[141 115 138  80  99 144 135 162 138 172 161 164  93  86 167 119 145 158
 126 169] : voti
[ 99 145 123 148 161 145 134 160 176 132  97 157 123 105 132  85 149 120
  91  89] : poz
[179 157 130 151 118 116 111 131 143 158  75 181 158 112 147 144 139  86
 145 149] : lak
[ 62 139 101 162 160  84 149  76 140  99 131 102 165 187 135  97 140 116
  93 116] : Teso
[ 94 127 101 120 139 153 135 114 134 119 132 120  97 123  85 105 149 157
 173 130] : tavun
[179 157 130 151 118 116 111 131 143 158  75 181 158 112 147 126 126 133
 121 159] : dig
[ 76 144 113  69 172  52 140 122  81 141 134  68  96 163 160  98  70 125
 131 122] : pofu
[104 113 147 102 165  73 180 104 101 131 147  83 124 136 154 139  58 108
  98  75] : Tezi
[120 126 115 126 135 168 140 161 175 145 104 186 101 112 182  93 159 141
 106 165] : nane
[123 136 152 122 145 108 120 149 105  67 145 130 159 172 123 128 119  88
 110 169] : Kiga
rev: [124  83 147 131 101 104 180  73 165]	Tezi
rev: [122 131 125  70  98]	pofu
rev: [120 149  85 132 105 123 157  97]	poz
rev: [147 131 101 104 180  73]	Tezi

[122  89 121 112 110 143 112] = bimit
[136 102 159 137 138 120 148] = Zeleg
[130 189 139 142 118 136 100] = Nusi
[136 176 129 137 124 108 136] = vopu
[137 176 108 136 129 124 132] = ragiz
[125 170  96 112 129 134 114] = kot
[117 124 158 112 124 140 107] = bizug
[126 123 133 132 117 131 134] = sil
[125 151 139 121 131 130 130] = ruto
[121 149 129 145 121 131 131] = kepek
rev: [124 129 136 108 176 137]	ragiz
rev: [100 136 118]	Nusi

[ 99 113 109 144 146 107 154 154 155  80  92] = Pel
[115  99  95 119 126 153 108 122 180  85 102] = fiveg
[159 123 125 155 147 107 113 105  84 140 168] = nupiv
[121 191 155 120 141 154 146 146 142 139 130] = zam
[113 150 133 118 150 152 106 135 149  93 154] = desud
[ 87 154 152 124 100 156 122 129 149 124 137] = loka
[175 111 118 127 104 100  95 119 118 164 134] = lodar
[123 180 123 191 155 120 141 115 101 151 125] = fufur
[112 112 128 171 174 142 161 158 114 127 103] = Ruk
[115  99  95 119  75 153 108 122 180  85 102] = Zudu
rev: [130 139]	zam
rev: [141 120 155 191 123]	fufur
asked: [115  99  95 119  75 153 108 122 180  85 102]	Zudu
rev: [149 135]	desud
rev: [158 161 142 174 171]	Ruk
asked: [121 191 155 120 141 154 146 146 142 139 130]	zam

[136 139  75 176 118 171]  gami
[ 99 139  75 156 131  61]  gar
[ 99 139  75  74 142 166]  reva
[131  98  75  74 125 188]  vurer
rev: [131 156]	gar
asked: [ 99 139  75  74 142 166]	reva
asked: [ 99 139  75 156 131  61]	gar
rev: [166 142  74  75 139]	reva
rev: [75 98]	vurer
rev: [ 74  75 139]	reva

